Where one turn sends some rows of the set: a few examples, then the rows asked
k594: |  16.1 |  22.4 |  -4.4 | -14.7 |  18.9 |   4.6 |  12.3 |   7.6 |  14.8 |  10.4 | -25.6 |  -6.6 | -18.6 |   2.3 | -17.7 |  36.3 | -10.3 | -35.9 |  -3.6 |
k806: |  33.6 |  16.8 | -12.3 | -24.8 |   4.0 |  -1.4 | -20.9 | -16.2 |   5.2 |   2.9 | -20.4 | -13.6 | -44.9 | -11.9 | -23.9 |  12.3 |   3.8 |   2.0 | -18.6 |
k618: |   9.2 |  20.6 |  -5.9 | -19.6 |   4.1 |  -9.9 |  -2.0 |  26.4 |  11.9 |  -9.9 | -24.4 |   2.8 | -19.1 |  17.4 | -13.1 |  39.7 |  10.4 | -19.5 |  12.0 |
k525: |  17.6 |  -0.7 |   2.5 | -11.4 |   3.6 | -13.2 | -23.4 |  26.7 |  -7.6 |  -1.1 |  -1.9 | -11.3 |  -5.3 |  29.6 | -16.4 |  36.7 | -10.2 |   1.9 |  14.4 |
k272: |  11.6 | -16.3 | -25.0 | -26.7 |  -0.3 |  -0.3 | -19.0 | -14.4 |   2.2 |  11.6 | -36.5 | -12.0 | -29.5 |   3.2 |  -7.1 |   5.3 |  -2.2 |   6.1 | -20.3 |
k362: |  18.2 |  -1.6 | -16.2 |  -2.8 | -14.4 |   4.6 | -24.4 |   9.8 |   6.2 |   7.6 | -19.2 |  -7.3 | -45.0 | -14.3 | -25.4 |  20.8 | -12.8 |   2.2 |   8.2 |
k639: |   3.9 |  32.5 |  -7.1 | -17.5 |  20.6 |  -4.0 |   1.8 |   8.6 |  -2.1 |  -4.6 | -36.3 |   1.2 |  -4.2 |  25.4 | -13.2 |  15.9 |   3.2 | -35.2 |  -5.7 |
k179: |  36.0 |  19.5 | -11.5 | -26.6 |   4.4 |  -9.1 |   0.8 |  -3.4 |   7.2 | -20.6 | -24.1 |  -5.6 |   7.1 |   1.3 | -10.2 |  18.9 |   5.9 | -19.4 | -12.0 |
k372: |  26.8 |  23.6 | -15.2 |  21.5 |  10.1 |  11.3 | -29.1 |  -3.1 | -16.2 |  16.3 | -25.3 |  13.7 |  -6.6 |  14.7 | -21.7 |   8.2 |   5.2 |   9.3 |  -3.2 |
k717: |  21.8 | -10.7 | -22.5 | -12.8 |   6.1 | -14.2 | -15.1 | -12.8 |  -2.5 |  19.6 |  -0.4 | -10.7 | -40.7 |   6.6 | -17.8 |  13.8 |  11.8 |   5.8 | -13.6 |
k23: | -19.4 |   1.3 | -13.8 |  -0.3 |  12.0 |   1.9 | -15.7 |  14.3 |  -7.3 |   5.6 |  -9.2 |  -5.8 |  -2.0 |  37.7 |  -4.3 |   9.3 | -10.0 |   1.5 | -10.0 |
k790: |  25.8 | -14.0 | -13.9 |   7.3 |  -2.5 |  -7.5 |  -2.3 |   3.1 |   6.5 |  11.2 |  -7.7 | -17.4 | -50.5 |  -1.1 | -11.9 |   2.8 |   6.4 |  -6.6 |  -9.1 |
k668: |  23.6 |  11.6 |  -3.4 |   3.6 |   2.6 |   4.1 | -15.9 |  -4.2 |   4.7 |  22.5 | -36.8 |  10.2 | -25.4 |  -3.6 | -15.4 |   1.3 |  30.3 |  -8.1 | -20.7 |
k879: |  15.3 |  13.4 |  -9.6 |  28.9 |   9.5 |  13.7 | -17.3 |   5.8 |  -7.9 |  17.0 | -43.0 |   8.9 | -13.8 |  22.4 |  -8.7 |  -3.3 |   7.9 |  -1.7 |  -9.7 |
k116: |  11.2 |   7.8 |  -8.0 | -15.6 |   2.4 |   0.1 | -13.2 |   4.4 |  15.1 |   7.1 | -31.7 | -12.7 | -62.0 |   2.9 | -14.7 |  13.8 |   6.6 |  -6.5 |  -9.7 |
k50: |  25.5 |  42.0 |  -4.2 | -11.5 |  13.6 |   0.6 |  -4.1 |  -0.1 |  -4.9 | -18.0 | -18.8 |   0.8 |  -4.3 |  16.0 | -24.7 |  22.1 |  -4.8 | -21.2 |  15.0 |
k470: |  28.7 |  13.9 |   1.7 |   4.4 |   2.1 |  10.0 | -19.7 |  -8.7 |   3.6 |  12.7 | -24.5 |  12.3 | -34.6 |   1.9 | -17.3 |  10.5 |  29.9 |  11.7 |   5.1 |
k223: |   8.7 |   3.6 | -20.9 |  10.6 |   3.0 | -14.1 | -23.2 |   6.3 |  -8.3 |  20.8 | -16.7 |   0.0 |   5.6 |  41.4 | -26.8 |  14.7 | -18.6 | -17.7 |  -3.5 |
k851: |  15.4 |  11.3 | -10.8 |  15.6 |  -3.1 |   6.5 | -18.7 |   6.1 |  -9.5 |  -8.3 |   7.9 |  -9.3 |   8.9 |   7.4 | -17.3 |   3.6 | -23.1 |  -3.2 |  -4.8 |
k988: |  22.0 |  34.4 |   1.5 |   4.7 |  13.4 |  27.1 |  -5.2 |   5.8 |  10.1 |   8.4 | -30.0 |   7.8 | -14.2 |  21.5 |  -4.0 |  17.1 |  18.9 |  -6.8 |   2.8 |
k819: |   2.8 | -20.4 |  -6.9 | -19.0 |  10.4 |   5.0 | -12.0 |  15.3 |  -6.8 |  11.0 | -11.4 | -27.6 | -27.8 |  16.9 |  -3.8 |  12.7 |  -6.6 |   9.8 |   9.9 |
k369: |  28.5 |  21.9 |  -6.0 | -26.2 |  25.5 |   7.6 |   9.0 | -16.1 |  12.0 |  -1.3 | -21.6 |  -9.0 | -12.0 |  12.8 | -14.9 |  36.8 |  -7.3 | -14.4 |   4.3 |
k901: |  21.9 | -15.6 |  -4.6 | -32.0 |   6.8 |   4.1 |   1.9 |   5.3 |  -3.8 |  -1.0 | -40.4 | -15.9 | -15.2 |  13.2 |   5.2 |  23.7 |  -9.7 | -18.6 |  -1.0 |
k579: |   2.7 |   2.9 | -16.1 |   8.2 |  -2.5 |  -6.5 | -31.6 | -11.8 | -21.6 |  12.1 |  -8.6 |  -1.1 |  -7.9 |  27.7 | -13.1 |  -6.3 | -10.8 |  -8.6 | -26.2 |
k321: |  26.7 |   0.3 | -12.0 |  19.9 |   1.1 |  -3.1 | -13.9 |  -3.4 |  -4.6 |  -3.2 | -17.9 |  -7.1 |   2.4 |  42.4 | -17.3 |   6.5 | -21.9 | -10.4 |  10.5 |
k296: |  29.5 |  41.0 |  -8.6 |  -3.7 |  13.0 |  16.6 | -13.3 |  -0.2 |   3.6 |  18.6 | -22.6 |   8.3 |   1.1 |   5.6 | -16.8 |  16.9 |  17.5 | -11.9 | -15.4 |
k297: |  31.9 |   3.0 |  -8.7 | -26.7 |  -1.7 |  -4.4 | -18.6 |  14.4 | -10.3 |   6.8 | -14.6 |  -6.3 | -11.7 | -11.2 | -20.0 |  43.3 | -16.0 | -18.8 |  10.3 |
k309: |  25.7 | -10.1 |   3.2 |  -8.5 |   3.3 | -14.2 |  -8.6 |  16.5 |  -5.4 |  -3.0 | -17.9 | -21.7 |  13.2 |  17.0 |  -4.2 |   7.6 | -12.7 | -18.8 | -18.2 |
k760: |  21.8 | -11.3 | -11.2 | -11.7 |  -0.9 |  -2.5 | -13.2 |  13.9 | -12.6 |  14.9 |  -0.5 | -28.9 |  -8.1 | -16.7 | -19.1 |   5.6 | -15.7 |  -8.9 | -11.2 |
k63: |   4.0 |   4.8 |  -4.3 |  24.6 | -10.0 |   5.0 | -28.3 |   2.1 | -11.7 |   0.3 |  -2.0 |  -0.7 | -26.7 |  32.0 | -15.6 |   0.8 | -14.2 |  -2.4 |   4.8 |

k321 moves to k369
k525 moves to k297
k372 moves to k296
And these:
k362 moves to k851
k806 moves to k579

